(in the rows, 128 means zero)
Z: several groups of rows, each row roughly a mix of its group's hidden directions:
Z (180 x 10):
[[145 150 105 159 166 146 136 158 142 140]
 [ 85  95 114 146 139  90 132 132 123 115]
 [130 142 134 142 155 163 122 132  90  91]
 [127 125 146 112 144  80 108 123 168 119]
 [143 113 159 153 132 149 117 166 162 119]
 [123 118 139  75 113 104 140 130 124  93]
 [177 102 111 131  94 129 124 150 131 116]
 [111 144 106 148 139  91 105 115 168 136]
 [111 117 153 178 146  99 120 139 117 142]
 [108 132 123  87  97 141 155 130  96 144]
 [124  85 111 163 115 130 123 105  98 112]
 [154 138 125 123 116  92 147 173 111 109]
 [112  82 128 124 115 151 113 124  98  96]
 [111 125 151  91 119 170 132 101 105 128]
 [133 129 135 166 146 169 163 115 141 137]
 [113 129 105 134 135 135 163  92 153  92]
 [107 143 122 129 105 109 160 143 151 171]
 [ 80 112 150 138 159 127 144 136 142 153]
 [135 115 143 138  77 109 133 127 142  89]
 [126 126 167 134 111 141 142 144  91  89]
 [139 147 145 123  97 129 132 137 161  80]
 [173 130 103 144 131 134 142 114 162 100]
 [175 162 148 117 130 152 118 118 152 133]
 [103 115  85 116 132 135 110  93 144 103]
 [101 119  87 105 102 126 140 150  97 129]
 [141 102 136 136 148 121 154 119 171 163]
 [167 128 180 121 140 133 151 135 128 110]
 [110 162 118 139 136  79 137 131 159 125]
 [ 83 142 134 148 105 146 103 122 158 112]
 [139 114  82 135  99 123 150  98 126 104]
 [ 86 124 173 107 116 111 147 145 123 127]
 [130 141 156 135 105 113 171 158 116 152]
 [154 128 138 153 136 100  89 130 154  99]
 [ 97  95  89 109 132 127 107 106 144 113]
 [183 127 133 136  94 140 111 135 118 108]
 [155 117 166 118 122 152 162 126 102 148]
 [101 137 101 102 121 146 160 125 111 166]
 [127 158 145  97 143 116 131 114 159  88]
 [166 150 103 140 101 132 108  99 140 149]
 [138 133 138 144 170 159 168 108 133 120]
 [121  88  93 141 156  97 107 127 137 127]
 [128 154 156 118 104 168 144 132  94 115]
 [119 130 115 103  97 132 158 101 126  86]
 [116 112 139 156 122 151 150 136  86 160]
 [ 94 127 127 111 125 120  72 119 138 109]
 [148  98 156 162 124 147 110 129 111 161]
 [124 144 167 137 127 157 116 111 109  86]
 [107 161 115 104 136 124 102 106 169 120]
 [ 99 134 131  92 109  82 118 123 139 148]
 [118 169 114 143 104 133 137 142  90 155]
 [121 128 101 133 126 126 114 171 174 109]
 [153 102 173 125 115 138 115 130 114  92]
 [140 115 131 140 158 144 187 138 136 132]
 [116 135 150 155 124 168 148 118 114 168]
 [113 179 127 129 132 127 128  81 138 137]
 [133 126 120 105 157  90 114 127 150  87]
 [149 103 146  83 111 142 140 103 103 126]
 [111 108  98 158 137 108 144  86 116 117]
 [117 109  98 134 130 131 162  83 103 125]
 [141 140 111 177 111 106 115 134 112 159]
 [125 125  88 121 108 140  84 154 151 127]
 [131 147 124 114  91 120 162 161 123 160]
 [ 98 129 139 102 136 174  95 129 131 111]
 [165 161 120 152 139 119 102 161 138 136]
 [149 115  82 126 130 132  95 147 102 110]
 [149 123  94 152 166 111  97 129 146 124]
 [144 172 141 157 134 125  97 158 134 136]
 [105 124 158 110 121 155 130 110  87 101]
 [118  99 132 155  75 108 122 117 124 116]
 [115 148 149  82 116 161 137 132 110 106]
 [115 162 129 124 149 160 159 106 143 156]
 [107 113 162 150 153 153 122  95 132 103]
 [154 120 165  94 120 142 153 158 125 142]
 [ 90 110 104 130 136 130 172 156 119 122]
 [ 98 130 118 105  90 108  86 119 129 123]
 [140 113 182 106 128 137 114 155 115 148]
 [136 132 121 137 111  83  91 143 127  94]
 [127 141 164 117 119 104 149 125 148  82]
 [130 177 115  97 142 152 147 107 127 142]
 [128 156 159 136 143 111 164 163 109 132]
 [108  79 119 116 113 101 133 119 100 149]
 [ 88 139 127 118  98 164 119 105 107 143]
 [169 115 164 117 159 155 128 147 128 133]
 [159 155 112  99 129 127 108  88 111 141]
 [151 155 142 103 100 123 118 115 155  90]
 [126  85 137 136 109 139 121 128 166  93]
 [105 140 115 111 113 138 128  78 121  93]
 [114 117 118 141 152  71 132 135 142 103]
 [100 129 144 161 130 114 166 153 117 156]
 [128 108 128 110 110 119 163  98 102  91]
 [129 124  88 148 107 161 104 156 136 147]
 [126 119  90 113 111 127  96 115 145 170]
 [109 156 119 140 124 143 142 130  82 165]
 [115 131 136 100 162 142 111  90 158 111]
 [143 147 153 169 144 123 159 157 124 145]
 [103 154 127 101 109 136 126  87 115  97]
 [174 108 111 157 109 148 122 146 139 109]
 [109 145  93 140 124 166 136 163 119 149]
 [155 127 111 145 137 154 137 168 150 160]
 [171 147 134 163 141 115 100 109 110 119]
 [160 139 141 122 127 103 110 142 115  77]
 [ 94 140 142 145 101 151 160 151 133 101]
 [146 160 172 133 131 141  91 148 127 131]
 [144 135 175 143 165 158 114 139 126 129]
 [106 171 114 155 131 155 120 106 103 135]
 [139 107 133  93 142 159 142 168 150 123]
 [156 138 119  81 117 137 101 116 104 107]
 [ 99 104 122 157  86 114 115 150 125 148]
 [116 113 134 162 139  92 110 120 172 127]
 [126  95 117  85 112 116 138 127 132  86]
 [ 78 116 117 104  94 119 112 113 116 135]
 [138  96 128 125 130  97 103 176 141 138]
 [184 133 128 113 106 114 120 162 127 128]
 [158 111 103 129 127 149  80 120 144 148]
 [120 154 123 118 120 100 114 105 177 149]
 [145 146 124 108 145 150 137 165 168 148]
 [118 154  96 142 120 111 129 181 133 138]
 [186 103 124 119 104 117 111 141 132 127]
 [147 104 102 103 178 120 121 135 143 139]
 [159 138 157 121 109 105 156 163 147 127]
 [106 130 121 148 110 118  85 129 140 173]
 [140 105 115 141 142  87 112 168 151 136]
 [ 97 109 122 119 117 140 103  91 113  91]
 [140 170 147 143 150 148 157 128 134 161]
 [120  84 109 124 172 109 116 132 141 146]
 [104 117 150 160 153 160 164 134 138 135]
 [138 132 153 147 145 156  92 139  88 118]
 [ 72 108 141 135 114  97 135 119 127 113]
 [132 157 148 142 114 121  75 119 102 133]
 [118 127  91 106 137 165 107  92 119 119]
 [115 166 129  75 109 125 119 129 138 109]
 [116 126 107 119 155 173  97 120 106 146]
 [141 140 156 126 115 131 102 140  83 162]
 [ 86 110 112 120 153  95 105 145 145 134]
 [104 149  92 119 120  82 124 112 110 138]
 [113 100 123  97 119 161  98 152 128 103]
 [165 120 132 148 145 157 100 123 104 158]
 [110 154 111  93 107 104 104 126  99 109]
 [117 144 150 141 142 183 142 114 105 118]
 [162 123 104  96 124  92 129 108 152 142]
 [109 143  86 147  95 111 125 161 125 135]
 [139 115 142  88 141 161 155 159 142 119]
 [140 150 123  93 129 113 124 166 167 139]
 [123 122 145 111 140 141 131  86 171 155]
 [119 109  70 127 125 107 105 127 126 150]
 [177  96 142 122 129 126 110 134 122 164]
 [134 131 135  94 131 107  96  89 153 109]
 [141 170 117 103 108 106 143 136 139  92]
 [146 114  88 116 144 121  88 110 130 157]
 [132 110 114 116 122 117 183 123 163 140]
 [121 114 180 125 144 109 114 158 105 139]
 [ 97 101 106 165 116 140 123 153 119 155]
 [122 152 110 116  99  88  89 141 136 130]
 [171 122  94 125 123 107 124 115 166 122]
 [119 106 103 158 154 117  89 114 105 141]
 [ 99  98 154 140 143 109  90 112 112 117]
 [147 142 157 152 137 119 162 170 140 140]
 [167 106 143 133 161 123 140 158 114 153]
 [132 172 145 121 149 164 154 126 141 147]
 [131 155 124 115 170  84 127 146 126 145]
 [124  98  98 159 142 139 117 153  91 121]
 [ 81 114 109 133 127 131 172 139 127 149]
 [151 133 156 110 146 156  80 141 132 126]
 [118  96 153 146 109 118 105 172 140 118]
 [121 146 140 135 108 106 118 115 181 155]
 [ 83 150 145 138 143 119 145 105 160 143]
 [116  84 102 136 118 135 129 138 130 175]
 [ 93  97 127 126 138 122 155 142 141 171]
 [111 119  95 101 143 115 168 135 131  96]
 [116 119 108 109 110  99  79 147 112 139]
 [119 139 164  85 105 145 123 140 154 112]
 [132 137 145  87 157 120 142 144 171 129]
 [128 122 121 117 171  96 124 112 104 164]
 [112 127 151 127 136  76 129  90 120 114]
 [136 113  97 131 119  95 111 141 172 107]
 [ 96 112 133 148 133 123 163 135 175 138]
 [123 183 125 165 117 123 150 126 137 118]
 [111 185 121 112 118 101 144 134 128 109]
 [151 169 112 126 110  99 135 152 143 155]
 [131  84 103 131 122 129  90 118 143 158]]
the three rows of each list that fit no group, in list order (the others fit one group, some only roughly):
  J588: [173 122 106  97 142  98 138 147 141 137]
  J293: [149 155 124 181 153 133 125 116 107 129]
  J302: [145  86 108 144  97 133 112 163 137 128]
  J777: [127 145 110 182 120 139 142 143 114 159]
  J125: [140 110  93  99 122 106 148 160 100 126]
  J112: [139 102 151 147 118 169 114 113 129  92]
  J45: [113 119 129  90 106 105 130 118 176 120]
  J349: [126 107 137 113  86 138 141 151  84 129]
  J650: [108 143 136  96  74 127 113 109 119 121]
  J701: [133 149 103 118 103 125 173  98 134 106]
 : J777, J112, J45
  J303: [170 104 162 124 129 161 118 107 135 122]
  J863: [130 177 164 123 145 127 155 113 117 141]
  J361: [189 116 113 142 133 152 124 122 109 130]
  J643: [105 147 135 129 115  76 121 147 153 148]
  J517: [155 120 142 161 164 152 125 111 143 157]
  J917: [112 105 120 105 160 114 152  94 101 142]
  J709: [138 130 114 150 132 127  78 122 121 172]
  J865: [104 146  90 145 139 120  97 107 147 154]
  J859: [130  98 116 120 123 161  77 144 143 132]
  J6: [121 136 129 159 134 110 180 122 159 139]
  J222: [139 108 150 128 133 109  68 128 112 131]
 : J643, J859, J6
  J301: [157 109 164  99 138 129 111 158 138 104]
  J99: [142 117 154 159 125 152 122 123  83 103]
  J608: [136 125 149 112 181  99 132 143 153 122]
  J47: [108 109 114 145 135 173 123  90 117 109]
  J381: [146 174  96 128  94 119 148 118 128 135]
  J294: [138 123 143 132  86 124 170 150 122  98]
  J662: [159 131 180 112 120 143 137 113 156 127]
  J453: [158 132 103 155 155 108 147 147 135  94]
  J471: [ 94 109 114 118 111 151 118 105 164 101]
  J908: [149  82  99 166 125 136 142 127 117 133]
  J751: [145 151 121 139 110 127 109 177 124 162]
  J711: [122 126 143 169 121 118 105 139 107 174]
 : J301, J99, J453
  J83: [ 83 139 124 139 152  99 158 147 114 140]
  J919: [151 119  96 144 132 123 126 100 169 158]
  J248: [129 118 138  87 124  90 153 117 160 141]
  J809: [ 93 132 146 108  95 129 128 159 146  98]
  J442: [164  99 127 134 117 122 124 139 159 172]
  J387: [137 123 139 171 139  79 129 125 120 154]
  J741: [102 101 129 105 123 120  85 155 153 136]
  J291: [110 158 150 110 131 107 162  96 152 125]
  J548: [140 154 155 106  81 114 150 112 123 135]
  J876: [140 167 134 151 131 102 113 147 140 168]
  J51: [114 124  99  82 110 115 126 144 158 151]
  J698: [141  87  96 131  98  98 132 118 122 107]
  J665: [ 95 154 145 154 139 153 145  98 103 124]
  J116: [157 132 159 108  97 158 107 152 121 139]
 : J809, J51, J116
  J182: [135 142 119 117 118 143  83  80 125 141]
  J451: [140 145 143  84 129 102 118 165 134 106]
  J963: [101 162 126 128 106 125  99  89 108 119]
  J778: [146 114 111 134 142 111 152  92 151  89]
  J745: [118 140 113 178 124  85 138 122 143 116]
  J769: [121 147 131 141 104  94 153 171 145 141]
  J817: [129 176 149 122 110 130 123  90 102 134]
  J571: [147 161 159 104 115 158  97 132 130 111]
  J238: [110 127 141  99  99 138 153 171 138 108]
  J365: [104 120 139 144 183 139 110 114 126 152]
  J803: [136 184 123 121 129 161 110 105 129 126]
  J460: [151 116  85 168 132 109 103 128 120 122]
 : J451, J238, J460
  J967: [ 98 125 126 105 149 116 148 168 130 164]
  J762: [123  93 100 141 105 155  94 140 110 113]
  J819: [142  70 150 141 140 102 127 119 141 121]
  J494: [145 158 120 100 110 100 121 169 142 142]
  J152: [144 111 141  91 137 137 178 126 135 149]
  J971: [104 108 141 179 154 132 128 138 115 104]
  J747: [119 143 103 115 114  69 133 148 123 124]
  J16: [136 132 145 142 110  80 140 124  92 152]
  J252: [126 117 102  99 108 129 112 103  80 121]
  J217: [124  89 133 148 122 130  90 164 106 135]
  J615: [124 110 125 130 168  96 102 137 167 135]
  J621: [114 111 154 143 128  89 154 101 139 157]
  J259: [160 130 153 123 137 150 134 157 158  93]
 : J967, J252, J621
  J903: [109 148  88 127 128 148 169 104 120 141]
  J966: [124 110 129 173 137 129 120 133 179 141]
  J435: [113 135  95 147  88  97 135 139 102 138]
  J321: [ 91 135 135 133 149  96 132 165 152 110]
  J822: [137 176 153 142 116 145 127  99 120 100]
  J659: [157 121 125 126 127 188 117 123 128 153]
  J64: [121  82 146 109 129 124 100 165 120 115]
  J374: [129 136 177 155  98 153 121 112 137 116]
  J340: [146 122 134 139 133 133  91 149 165  90]
  J898: [133  93 146 148 160 145 120 123 145  88]
  J304: [136 108 133 106 146 151 142 100 158  88]
  J162: [137 106 156 121 163 152  87 111 119 128]
  J932: [129 142 119 149  86  93 115 160 141 144]
  J402: [100 118 178 149 140 138 154 123 144 145]
  J815: [160 134 118 119 114 103  99 162  93 127]
 : J340, J898, J815
  J70: [122 122 147 136 120 138 100 163 109  81]
  J174: [103 118  73 126 100 147 132 120 117 137]
  J802: [ 85 114 124 111 100 124  93 141 124 102]
  J15: [128 104 128 155 123  77 149 150 128 147]
  J578: [113 128 144 139 119 126 123  64 146 116]
  J102: [150 130 112  99  98 124 120 134  84 100]
  J675: [109 101 120 112 123 110 127  86 126  86]
  J313: [119 148 121 119 126 162  83 107  96 133]
  J103: [ 88 112 168 126 128 123 134 143 164 112]
  J699: [141 170 135 109 131 163 129 113 166 127]
 : J802, J578, J699
  J829: [131 160 118 166 116  90  97 126 135 121]
  J353: [123  93  95 125 120  99 130 102  98 149]
  J226: [109 100 146 157 143 111 107 135  94 157]
  J728: [125 137 142 104 142 118  90 133  86  98]
  J792: [106 148 133 180 109 137 160 122 129 140]
  J629: [ 79 146 105 129 164 132 148 117 116 124]
  J348: [137 144 121 118  93 169 161 155 138 132]
  J879: [175 138 101 101 126 111  99 132 145 138]
  J405: [123 142 166 164 149 135 141 107  99 148]
  J393: [131 159 124 121 119 108  98 165  91 141]
  J556: [143 125 100 155 150 166 130 139 159 152]
  J190: [116  90  96 129 117 165 122 112 118 100]
  J287: [168 136 127 127 166 116 103 115 154 104]
  J493: [131 159 174 106 119 166 117 133 122 127]
 : J792, J348, J393
  J339: [128 117 164 137 161  78 119 130 138 138]
  J461: [125 126 132 153 165 121 128 104 177 143]
  J804: [141 124 140 124 152 173  90 114 145 148]
  J642: [133 122 142 142 166  93 100 147 120  98]
  J188: [106 156 140 130 158 107 100 103 159 137]
  J575: [152 133 115 145 113  90 115 144 100 164]
  J526: [109 153 126 106 119 135 114  99 167  94]
  J602: [133 121  86 104 111 113 119 106 171 128]
  J267: [ 85 121 156 149 138 114 135 100 158 117]
  J921: [156 123 145 146 112 145 139 101  79 123]
  J82: [139  94 128 156 116 118  89 149 159 135]
  J198: [105 156 119 124 176 149 149 109 111 125]
  J991: [ 98 118 152 100 102 124 160 150 155 129]
 : J642, J602, J921
  J534: [104 184 120 143 148 114 126 112 134 145]
  J619: [115 132 134 125 143 145  78 121 113  86]
  J632: [137 133 101 114 114 178 123 109 104 104]
  J739: [ 99 109  88 111 134 138 108 138 111 164]
  J927: [129 179  88 126 115 114 117 140 134 148]
  J561: [ 98 125 102 135 117 103 158 164 102 137]
  J233: [ 89 130 162 151  94 126 139 137 110 107]
  J185: [141 144 161 112 100 164 103 101 121 121]
  J30: [ 73 116 124 159 147 134 123 146 125 147]
  J473: [135 102 173 136 116 126 156 129 139  91]
 : J534, J619, J632
  J983: [104  91 107 131 150 152 137 134 157 158]
  J757: [135 114 121 119 107 143 142  82  84 132]
  J184: [112 131 144 150 132 118 135 101 180 155]
  J331: [ 99 142  95 154 112 104 157 143 121 151]
  J115: [157 112 159 115 134 150 114 153 127 169]
  J977: [119 139 108 101 161 108 126 150 164 101]
  J573: [ 82 144  97 113 144 100 137 102 125 126]
  J169: [147 145 150  69 130 133 110 113 132 118]
  J224: [106 103 170 144 125 120 121 120 118  85]
  J661: [ 94 153 157  87 130 127 109 120 117 107]
 : J983, J115, J169
